Named moves come first, each a turn or a mirror and shown by rows before and after it. Which of them, in which order, take the first row of each pair that follows to the second? Write the first one first, as in the answered first pair.
move j_108:
[-17  -4  17   5  -1   2  14  -7  25   1 -10 -10 -10 -20 -13] |-> [  9   7  -3  -3  13 -14  -6  -7  -4   7 -17 -27  -4   8 -23]
[-10  -4   9  10  -8  15  13   5  21   1  11  19   4 -21   7] |-> [ 26   5 -14  -1  14  -8 -11   5 -19   9   2  -7   6  13  -9]
[ 27  14  15   2  14 -11  -8   7   9  12   2  12  -6   2  17] |-> [22 14 22  2  8 -6  0  6 15  8  3 18 -8 -4 21]
[  9  -4   9 -10  17  24  15   9   6 -22   8  30   3  -8 -10] |-> [ 28  -2  -3 -13  25  11   2  11 -10 -22   1  18   7   5 -16]
move j_231:
[  0  26  19  -4   0   2  -3  11 -18   2   3   4   5  -4   8] |-> [-12  22  14  -3  -9   7  -6   2 -19   2  -4  -6  13  -2  11]
[ 29  -2  -2  -9  23  -3  -2   5 -18   6  12   5   9  15 -18] |-> [ 10 -15 -10  -9  14   8  -6 -10 -21   7   6 -22  21  17 -11]
[ -6  -6  -3  -1   9   5 -11 -15  -6   4  -4 -29   7   9   2] |-> [ 21   8   9   1  26 -11  -7   6  -3   2   8   6  -9   7  -4]
[  5   5   5  -3  13  -9 -20  -8  -2 -11  -2  -1 -13   3  -1] |-> [  0  -1   0  -5   9  -4 -20 -12  -2 -13  -5  -9  -7   4   0]
move j_646:
[  0  -3   5   2  -2   0 -10   5  -7   9  -5 -13   4   6   5] |-> [ 10  -1   7   1   5  -3 -10  12  -5   3   2   3   1   2   1]
[ -7 -13 -16   0   6   2  -2  -6  -1   8   1 -22  21   8  -6] |-> [ 15  -6 -14  -3  17  -4  -2  12  -2   0   9  11  13   4 -11]
[ 17 -17 -13 -25  19   9  -4   6 -29 -10  -5  12  20  20  -4] |-> [  5 -10  19  -6   7   6  22  14   8 -15   6  41  -1  -9   5]
Now pairs of rows:
(2 to 3 moves a pair)
[ -6  -4  -2  -8  -5   5  -9 -20  -5   2  -8 -29  27   9  17] |-> [  0   6  26   1   2  -4  11   0  22  -4  11  26   4 -13  12] -> j_646 then j_646
[ -6  22  -5  13  -5  -3  13  13   1  -2  16   9 -10 -20   7] |-> [ -1  15 -29  -3  -4   6  -4   3 -23  -2   7 -16   7  -4   4] -> j_231 then j_646
[  3  24  28  33   2 -26  10   3   5  10  -3  -4 -27  -7   5] |-> [ 29  25  13  15  16 -26   0  15  -8  -4   8  21 -20   3  -9] -> j_231 then j_646 then j_646
[  3  -1 -17  -3  15  -7 -13 -15 -18   2 -12 -39   7  21  -1] |-> [  3  15  19  21  15 -23  15   9  19   2   6  11 -25  -7   3] -> j_231 then j_646
[-18  -7 -12   2 -17  16   3   2   5   1  -9 -13   5 -12   3] |-> [-18   1  -2  11 -17   7   9   0  13   8  -9 -15  -5 -15   5] -> j_231 then j_646
[ -1  -8   2   2  -1  23  12   3  20 -12   1  39  -6 -10   6] |-> [ 12   2   8   7   4   7   9   8  19  -8   0  42 -13  -5  -3] -> j_646 then j_231
[ 30   8   8   0  16 -10  -8  17 -20   4   7   1 -11  10 -14] |-> [ 19  15  18  15   9 -19  -2  11  -9  13   0  -9 -18   7  -8] -> j_646 then j_108
[ 28   3 -20   1  24 -20 -17  23  -9   4 -11   4   1  12 -29] |-> [ 27   0  -9   3  21 -17  -6  32   4   0  -3  31  -6  -4 -26] -> j_231 then j_646
[-15  -4  -3  -2  -6  12   7 -10   5   1  -8 -16   1  -1   7] |-> [  2   3  -1   2   3  -9  -2  -7  -6   8  -9 -26  -6   8   2] -> j_231 then j_646 then j_108
[-14   5  11  27 -21   8   7  -1  22   9 -12  -3  11 -17   8] |-> [ 28  20  10  24  -1 -17   0  19   4   9  -7  16   1  -4  -7] -> j_231 then j_646 then j_231
[13 -1 -9 -9  3  4 -8  6  3 -7 15 27  2 -1 -5] |-> [17  5  1 -3  7 -5 -5  9  4 -3 12 25 -7  1 -4] -> j_646 then j_646 then j_231
[-56 -12  16  17 -15  17   8 -18  15  -3   4 -20  -3 -27  18] |-> [-46  -7   9  18 -10   8  -4 -26  -2   3  -7 -49  -1 -10  14] -> j_231 then j_646
[-51 -20  -7  14   1  14 -15 -10  -3  18 -27 -26   9  -2  13] |-> [-47  -7  20  32   2  -8   0  -2  14  24 -24 -11 -14 -13  14] -> j_231 then j_646
[ 41  15   1  -7  10 -20  -7  30 -15  -8   7  28  -5   2 -12] |-> [ 32  24   4   4   4 -38 -14  10 -22  11 -11 -24 -12  13  -4] -> j_646 then j_108
[ -8  10  22  -5 -17  -6   4  -8  23 -10   0  12  -5 -11   1] |-> [-19  -2   5 -16 -20  10  -6 -17   9  -9  -6  -9  12  -3   3] -> j_231 then j_646 then j_108
[-36 -20  20   1  -8   4  18  -5  14 -12 -27  18   7  -3  16] |-> [-34 -22   9  -3  -6   6   5 -13  -5  -9 -37 -11  17  13  16] -> j_231 then j_646
[-18   5  24  26  -7  -9  21   3  34   2   1   9 -21 -24   8] |-> [ -9  -9 -27  -6  -1   2 -14 -11 -15   5 -19 -45  15  18   0] -> j_231 then j_646
[ 21   6  24  12   9  -4  24  20  31 -16  12  45 -24 -15  -1] |-> [ 38  22   7  19  19 -38  -3  -1  -3   7 -13 -27 -22  22  -5] -> j_108 then j_646 then j_108
[  8  12  20  20  13 -17  24   5  -4   0  20  29 -18 -28   8] |-> [-10  12  23  29   6 -23  23  -9  -2   9   8  -5 -22 -30  15] -> j_108 then j_646
[-19   1  -8   5 -10  -3 -14  -5   7   1 -18 -29   0   2  -5] |-> [ -5  16   2  12  -5 -18 -12   5   5   6 -13 -22 -15   1  -8] -> j_231 then j_646 then j_108
[-20  -7  13  11 -15   9  15 -26   5  16 -11  -5  -3  -7  10] |-> [ 30   5  -3  -5   9  -5  -1  -8 -26   8  -1  18  -1  20  -9] -> j_646 then j_231
[ 43   8 -12 -15  27  -9  -7  18 -10 -15   6  31  11  12 -20] |-> [ 43  21  -6  -1  29 -30 -11   5 -16   3  -7  -8   2  22 -17] -> j_646 then j_108
[-18 -29   1  -3 -25  10  17 -11   3   5  -5 -25  -1  -1  -7] |-> [ 15 -18   6 -10  -5   0  21  16   3  -7  11  30 -14  -3 -21] -> j_646 then j_646
[ 21  14  -5  -3   4  -3  -9  21 -12   0   2  17   7  32   4] |-> [-21   5  15  16 -17   7  11  12  22   4   2  12  -1   4  21] -> j_231 then j_646 then j_646
[ 11   0 -24 -27  -2  -4 -24  -4  10  10  12  -8  23  30   1] |-> [ 12  10 -12 -18   0 -20 -22  -6  12  22   5 -22  16  31   2] -> j_646 then j_646 then j_108
[-22 -18  -8 -16 -14  31  -3  -6   5 -10   3  12  19  -8  11] |-> [-30 -17   8  -2 -17  28   6  -9  17  -4   0   6  11 -17  14] -> j_231 then j_646
[-21  -1  -4   8 -11   1  -5 -18   2   8  -6 -44   7   4   9] |-> [  7  14  -5   7   4 -19 -13  -9 -12   8  -7 -41   2  17  -2] -> j_231 then j_646 then j_646
[  1  -5 -17 -12  -2   6  -9  -8 -11   3  -3 -19  16   6   3] |-> [ -4  -6 -20 -15  -5  15  -7  -5  -7  -2   1  -9  17   4   3] -> j_646 then j_231
[ 18  -7  -4 -14   4   2  -2  14  -2   0  12  21   4  -4 -12] |-> [ 20  -2   6  -2   7  -8   1  13   6   3  13  21  -6  -7 -12] -> j_646 then j_646 then j_231
[  0   5  28  11  -6   1  22   9  26  -9  13  33 -17 -22   3] |-> [ 40   7 -10 -17  16  -5  -7  17 -17 -13  13  28   3  14 -15] -> j_231 then j_646 then j_231
[ 14  14  -3  12  13   2 -15  14  -4  11  -3  16   0  11 -15] |-> [ 11  13 -10  12  14   2 -19   7 -11  14 -11   3   9  15 -14] -> j_646 then j_646 then j_646
[ -5  11  28  20  -4 -21   7   4  21   8   4   9 -20 -13   9] |-> [ 15  15  22  14   5 -25   6  14  11   0  11  25 -20  -9   1] -> j_646 then j_646 then j_646
[-31   5   4   1 -13  10  -4 -13  -1   0   3 -20  -1 -17   8] |-> [-28   7  15   2 -11   6   2  -4   6  -1   9  -1  -8 -23  10] -> j_646 then j_646 then j_646
